Turns in one plane each, and the order they were made in; the first pair answered
S (before -> after):
[  8  -7  14  -4 -10   7   0  12 -13  10  -8  11  -8  -9  -6  16  -3 -12
  -8]  ->  [ 11   8   9  -8  -9   5  -9  14 -15   9 -10  10 -10  -7 -12   9  -1 -15
 -10]
[  3 -10   0  -4   0   6   6   3 -13  -1  -1  13   0  -4   3   8  -2  -1
   6]  ->  [ 3 -9  5 -4 -5  6  3  5 -9  5 -4 12 -4 -4  1 10 -4 -3 -4]
[  0 -25   4  11  -6   1   6  -9   2  -4   9  -9   2  -7  18  19   1   3
  -2]  ->  [  3 -12   4   9 -12  -4  -9  -1   7   1   1 -17 -10  -9  12  14   0   0
 -17]
[ -7 -20  -1  15  -6 -10  12 -15  -1  -5 -12   8   8  -6   4   9   5  18
  12]  ->  [ -4 -19   7  14 -16 -13   4  -7   6   6 -18  -1  -3  -9   5  11   4  19
  -4]
L (before -> after):
[  0 -17   8  -6   0   0   9   6   9   7 -11  12  15  -3  -2 -11  -9   1
  -8]  ->  [  1   5   4  -4  -7 -12 -12   7   7   3  -2 -15  -3   0  -9 -12  -4 -15
 -13]
[ -1 -22   8   7 -12   0   3  -3   1  -1   4  -9  -3   1  14  15  -1   1
  -2]  ->  [ -5 -20  10   7  -9  -1   5  -2  13   1   4 -11   2   0  11   6  -3   5
  -5]
[-12 -13   5  11 -13   5   8  -1  10  10  -9  -3  -1  -2  15   9   4  13
   7]  ->  [-13  -4   4  12 -15  -5  -3   1  13   7  -5 -20 -10  -1  10   4   6   5
   3]
[  0 -15  13   1  -8  -1   0   3  -1   7  -1   0  -5  -7   5  11   4   5
  -4]  ->  [ -5 -14  12   2  -6  -4  -1   5  12  10  -2  -4   0  -6   4   1   0   7
  -9]
H (before -> after):
[  3  -4   5  -5   0  -4   1   8  10   5  -6  -3  -2   7  -6  -5 -13   2
  -6]  ->  [  4  -4   3  -3   1  -5   4   5  11   4  -5  -5   0   8  -6  -7 -11   4
  -6]
[-4  4 -8 -1  4 -4  7 -7  6 -7  3 -9  5  7  1 -2  3 10  9]  ->  [  0  13  -4 -11   4  -1   2   5  -8  -4   1   3  -2   8 -13   3   0  -1
   9]
[ -3  -1  -5   0   0  -4   2   0  13  -4   2  -8   6   6   1 -10  -4  -1
   4]  ->  [  0   4  -2  -5   1  -1  -2   6   4  -1   0   0   4   6 -10  -9  -5  -9
   4]
Now pairs of rows:
Between the rows of a pair lie 2 to 3 turns.
[ -3  23 -15  -4   1 -12 -14   0 -12  -3  17 -15  -4  15  -5 -22   0  -4
   4]  ->  [ -9 -16  -4  -3   5   1  20  -2   6   9   2  14  22   8   6 -18  -7  23
   3] | L, L, S
[ 10   2   7   0   1   7   1   7  15   3 -10  -6  -2 -10  -5  -3  -7   3
  -5]  ->  [ 16   4   4  -1   0  10   1   9   4   0 -12   2  -4 -11  -6   2  -4   3
  -3] | L, L, S
[ -2 -12  14   0  14  -4   4  -9  -6  -4   5  11   8   1   7   3   2   4
   6]  ->  [  2   5  14  -1   7 -13 -12  -2  11   4   2 -10  -2   2  -1  -8   1   3
 -14] | S, L, S
[ 12  10   6 -12  -5 -10 -10   3 -14   1   3   1  -6   2  -7  -8   3 -11
   2]  ->  [  8  -2   5 -14   4  -6   8  -3  -6   0   4  12  12   6  -4 -16   0   0
  13] | S, L
[  0  15   3  -9  14 -14   5  -3   3  -2   1   2  25  10  -5 -10   3  13
  -4]  ->  [  6  -6  10  -5   6  -6  11  -3 -16  -3   0  17  19  -3   8  16   3  11
  -3] | L, L, S
[ -8  -3   7 -10   7   3  16   3  11   8  -8  15  20   2  -3 -15  -5   6
   5]  ->  [ -4   7  -2  -8  10  -1   3  -3 -22  -6  10   7   7   5  -1  -2   4 -14
  20] | L, S, L
[  8  -6   7  -2 -15   0  -5  -2   6   3 -11 -16 -14   0  10   9  11  -1
 -17]  ->  [ 13   5   3  -6 -15   0  -6  -1   2   1 -19  -6 -14   0   6   7  10   0
 -15] | L, S
[ -3  22  -3 -10  10 -11   4   2  10  10   7   6  10   1 -14  -7  -2  -3
   7]  ->  [-3  0  4 -6  7 -2 16  1  1 12  3 22 13 -9 -5 13 -1  1  8] | L, L, S
[  6   8  -1   7  -5  -8 -12 -15   0  -7   5 -12 -17  -3  15  -2  13  14
  -8]  ->  [  8  -3   5   6  -3  -2   2 -12  10  -2 -10   2  -5  -6  17  -5   9  27
 -13] | L, S, L
[ -9  -3   9  11  -8  -4   5   2  16   5   1 -17   4   1  12  -6  -1   6
  -8]  ->  [ -5 -14  11  10  -7   5  14   0  -2   3  -2   3   5  -5  17  10  -1  10
  -2] | L, L
[ 12  17   0  -3  -9   4  -5  10  -2   4 -15  14 -10  -2  -3  -1  -5   4
 -17]  ->  [ 13  24 -12   5  -4  -4 -10  -3  -3  -9  -5  -3 -10   2   9  -2   3   9
  -7] | H, L, S
[  9  -1  14   2   4  -2  -5  -1   2   6 -25  -4  -7 -12  -5  -2  -2   5
 -13]  ->  [  9   4   5  -2  13  -1   1  -3   0   2 -26   9   3  -7  -8  -6  -2   9
  -3] | S, L, L
[  8  -7  20 -20  -3  13   2   2   0  23 -20  16  -6   2  -9   9  -6  -1
 -25]  ->  [ -3  -9  11  -5   0  -1   3 -15  31  16 -14 -15  -3   7   8  -6  -1  14
 -27] | L, H
